128 stands for zero in the data rows.
Here are some points, one per row:
np.array([154, 148, 167, 168, 114, 102, 156, 104, 103, 129, 147, 071, 247, 105,
          139, 110, 075, 136, 134, 141, 168])
np.array([091, 138, 092, 146, 104, 144, 083, 104, 153, 118, 095, 126, 078, 150,
          113, 121, 160, 153, 112, 196, 139])
np.array([145, 094, 150, 156, 119, 198, 217, 136, 102, 108, 128, 166, 125, 171,
          032, 209, 052, 060, 124, 142, 176])
np.array([077, 178, 155, 116, 086, 099, 144, 073, 135, 165, 122, 210, 100, 086,
          110, 176, 153, 118, 131, 215, 150])
np.array([148, 189, 198, 122, 097, 073, 160, 079, 153, 132, 165, 118, 126, 094,
          139, 185, 081, 118, 076, 208, 158])
np.array([144, 132, 130, 101, 164, 120, 146, 109, 164, 093, 098, 146, 078, 127,
          126, 139, 140, 096, 127, 152, 107])
np.array([156, 147, 187, 141, 016, 155, 127, 119, 130, 106, 123, 118, 147, 123,
          110, 059, 085, 059, 134, 053, 112])
np.array([104, 099, 126, 065, 122, 104, 167, 135, 170, 140, 095, 146, 098, 128,
          151, 116, 092, 147, 116, 122, 154])
np.array([162, 108, 138, 146, 105, 138, 190, 143, 152, 177, 095, 112, 143, 118,
          082, 083, 141, 143, 108, 064, 172])
np.array([125, 201, 082, 146, 090, 118, 097, 188, 126, 112, 181, 124, 136, 096,
          135, 164, 179, 075, 083, 130, 109])
np.array([142, 177, 078, 101, 190, 146, 150, 154, 140, 198, 172, 066, 090, 178,
          140, 151, 142, 094, 208, 153, 220])
np.array([117, 081, 123, 090, 057, 194, 060, 166, 121, 087, 148, 122, 130, 125,
          112, 126, 050, 070, 155, 115, 031])
np.array([099, 119, 112, 129, 097, 139, 087, 160, 115, 125, 140, 108, 116, 121,
          116, 133, 158, 074, 181, 174, 110])
np.array([091, 150, 134, 089, 097, 050, 130, 130, 149, 167, 173, 170, 145, 151,
          225, 161, 146, 117, 142, 048, 078])
np.array([177, 085, 132, 078, 155, 041, 066, 106, 128, 162, 011, 138, 086, 141,
          097, 133, 110, 217, 108, 124, 128])
np.array([149, 149, 122, 104, 093, 155, 133, 129, 064, 043, 099, 123, 110, 147,
          066, 146, 152, 118, 088, 168, 064])
np.array([124, 115, 094, 137, 131, 092, 146, 092, 117, 198, 118, 163, 168, 095,
          160, 153, 076, 131, 132, 175, 074])
np.array([096, 074, 099, 111, 156, 158, 067, 115, 148, 182, 149, 135, 146, 121,
          190, 131, 138, 128, 192, 063, 121])
np.array([140, 118, 100, 153, 103, 164, 108, 169, 132, 095, 185, 171, 168, 098,
          108, 142, 175, 164, 054, 111, 155])
np.array([148, 134, 094, 109, 122, 207, 185, 148, 126, 112, 090, 182, 164, 177,
          092, 156, 197, 119, 081, 034, 173])
np.array([112, 094, 157, 143, 115, 099, 165, 122, 165, 152, 129, 119, 167, 138,
          126, 048, 110, 131, 190, 201, 085])
np.array([102, 179, 100, 099, 174, 025, 167, 076, 156, 116, 205, 119, 115, 128,
          195, 189, 155, 100, 074, 078, 112])
np.array([128, 094, 156, 145, 162, 095, 089, 072, 118, 110, 126, 113, 153, 103,
          083, 085, 097, 130, 176, 145, 145])
np.array([082, 105, 118, 154, 153, 122, 216, 102, 159, 179, 098, 213, 071, 118,
          195, 119, 085, 141, 138, 021, 237])
np.array([116, 082, 081, 143, 166, 146, 181, 148, 121, 100, 155, 168, 145, 093,
          110, 184, 169, 110, 086, 145, 177])
np.array([115, 110, 087, 116, 182, 130, 103, 079, 146, 185, 157, 161, 063, 110,
          201, 137, 153, 155, 125, 142, 164])
np.array([132, 127, 136, 149, 148, 068, 109, 137, 103, 069, 121, 108, 129, 215,
          193, 044, 110, 198, 149, 035, 117])
np.array([161, 144, 101, 145, 128, 063, 072, 110, 148, 074, 071, 173, 120, 113,
          128, 063, 175, 131, 210, 160, 151])
np.array([149, 121, 121, 141, 039, 138, 140, 139, 163, 109, 095, 130, 138, 126,
          145, 126, 093, 109, 120, 108, 161])
np.array([124, 127, 142, 158, 161, 139, 185, 169, 099, 174, 148, 079, 091, 166,
          166, 222, 155, 159, 136, 167, 115])
np.array([079, 109, 162, 111, 132, 159, 146, 153, 095, 081, 168, 113, 124, 183,
          127, 131, 073, 109, 078, 085, 108])
np.array([151, 053, 070, 145, 168, 118, 052, 139, 189, 119, 165, 175, 171, 107,
          187, 163, 101, 107, 180, 083, 112])
np.array([119, 196, 155, 128, 140, 137, 069, 179, 120, 136, 126, 110, 118, 128,
          145, 040, 191, 112, 173, 106, 146])
np.array([114, 204, 090, 154, 080, 168, 190, 163, 102, 059, 089, 130, 140, 096,
          113, 213, 123, 092, 085, 152, 205])
np.array([093, 090, 200, 100, 124, 157, 157, 201, 065, 091, 084, 144, 110, 178,
          140, 067, 057, 135, 141, 128, 150])
np.array([141, 207, 119, 119, 166, 030, 129, 060, 170, 194, 101, 059, 077, 032,
          105, 153, 158, 170, 126, 151, 115])
np.array([154, 141, 132, 145, 160, 096, 138, 067, 150, 178, 040, 108, 093, 125,
          095, 090, 120, 136, 154, 216, 102])
np.array([144, 074, 172, 084, 077, 192, 060, 165, 127, 052, 107, 087, 169, 145,
          093, 105, 083, 111, 134, 062, 096])
np.array([087, 113, 037, 118, 202, 093, 178, 083, 137, 149, 194, 141, 014, 113,
          134, 133, 203, 136, 130, 227, 128])
There is one direction along which these points spread out most. How many in every 100 of the points above lie lower along it than each point below? Round to a whole number. More than half of the points above lie lower than the first one.
np.array([104, 145, 144, 187, 130, 122, 160, 101, 097, 179, 155, 186, 159, 101,
          104, 101, 166, 117, 148, 126, 122]) 41
np.array([112, 175, 106, 150, 177, 154, 110, 091, 114, 143, 109, 095, 084, 076,
          111, 111, 199, 097, 161, 120, 185]) 18
np.array([136, 137, 149, 133, 133, 098, 112, 106, 107, 085, 103, 139, 218, 221,
          109, 111, 097, 114, 056, 124, 027]) 87
np.array([158, 160, 142, 098, 110, 196, 045, 222, 138, 094, 129, 186, 186, 110,
          103, 175, 181, 167, 069, 103, 154]) 85
np.array([093, 091, 105, 144, 151, 120, 145, 173, 144, 185, 098, 126, 150, 149,
          098, 184, 149, 193, 124, 159, 141]) 28
np.array([146, 242, 072, 131, 131, 113, 148, 131, 082, 132, 165, 124, 106, 084,
          186, 157, 109, 068, 132, 189, 081]) 18
np.array([085, 105, 171, 165, 140, 195, 119, 148, 082, 075, 123, 094, 174, 154,
          050, 087, 074, 070, 069, 156, 064]) 92
np.array([171, 154, 161, 126, 197, 122, 089, 164, 096, 126, 170, 089, 098, 134,
          092, 093, 160, 166, 146, 162, 116]) 44
np.array([163, 119, 107, 102, 118, 139, 052, 067, 131, 159, 075, 183, 107, 013,
          104, 089, 112, 184, 142, 169, 145]) 26
np.array([140, 073, 155, 177, 047, 175, 066, 175, 120, 102, 141, 093, 155, 207,
          120, 089, 040, 126, 100, 020, 088]) 100
np.array([119, 120, 085, 159, 144, 100, 146, 131, 084, 143, 078, 132, 184, 161,
          188, 167, 121, 212, 191, 157, 155]) 33
np.array([078, 109, 180, 152, 111, 213, 122, 114, 109, 131, 126, 123, 126, 040,
          094, 183, 211, 140, 125, 161, 151]) 46
np.array([119, 178, 222, 121, 147, 117, 208, 106, 096, 124, 145, 110, 138, 157,
          131, 177, 184, 088, 086, 129, 073]) 46
np.array([182, 092, 147, 093, 155, 175, 155, 086, 163, 089, 089, 103, 121, 144,
          148, 092, 130, 135, 172, 107, 112]) 67
np.array([129, 046, 148, 135, 171, 130, 142, 151, 124, 210, 103, 117, 089, 165,
          112, 113, 183, 187, 145, 119, 149]) 33
np.array([113, 131, 118, 106, 139, 063, 129, 098, 192, 170, 100, 127, 143, 072,
          167, 151, 178, 129, 121, 114, 148]) 13
np.array([175, 141, 075, 101, 095, 155, 086, 185, 135, 008, 221, 073, 136, 231,
          127, 088, 056, 164, 066, 051, 080]) 97
np.array([119, 090, 159, 134, 090, 188, 076, 156, 159, 087, 147, 091, 191, 098,
          079, 089, 071, 112, 097, 106, 117]) 92
np.array([155, 142, 103, 118, 156, 140, 151, 145, 106, 201, 197, 085, 088, 118,
          139, 127, 131, 120, 134, 151, 104]) 26
np.array([163, 094, 153, 115, 118, 064, 125, 080, 113, 134, 165, 113, 091, 148,
          167, 061, 087, 156, 176, 129, 110]) 44
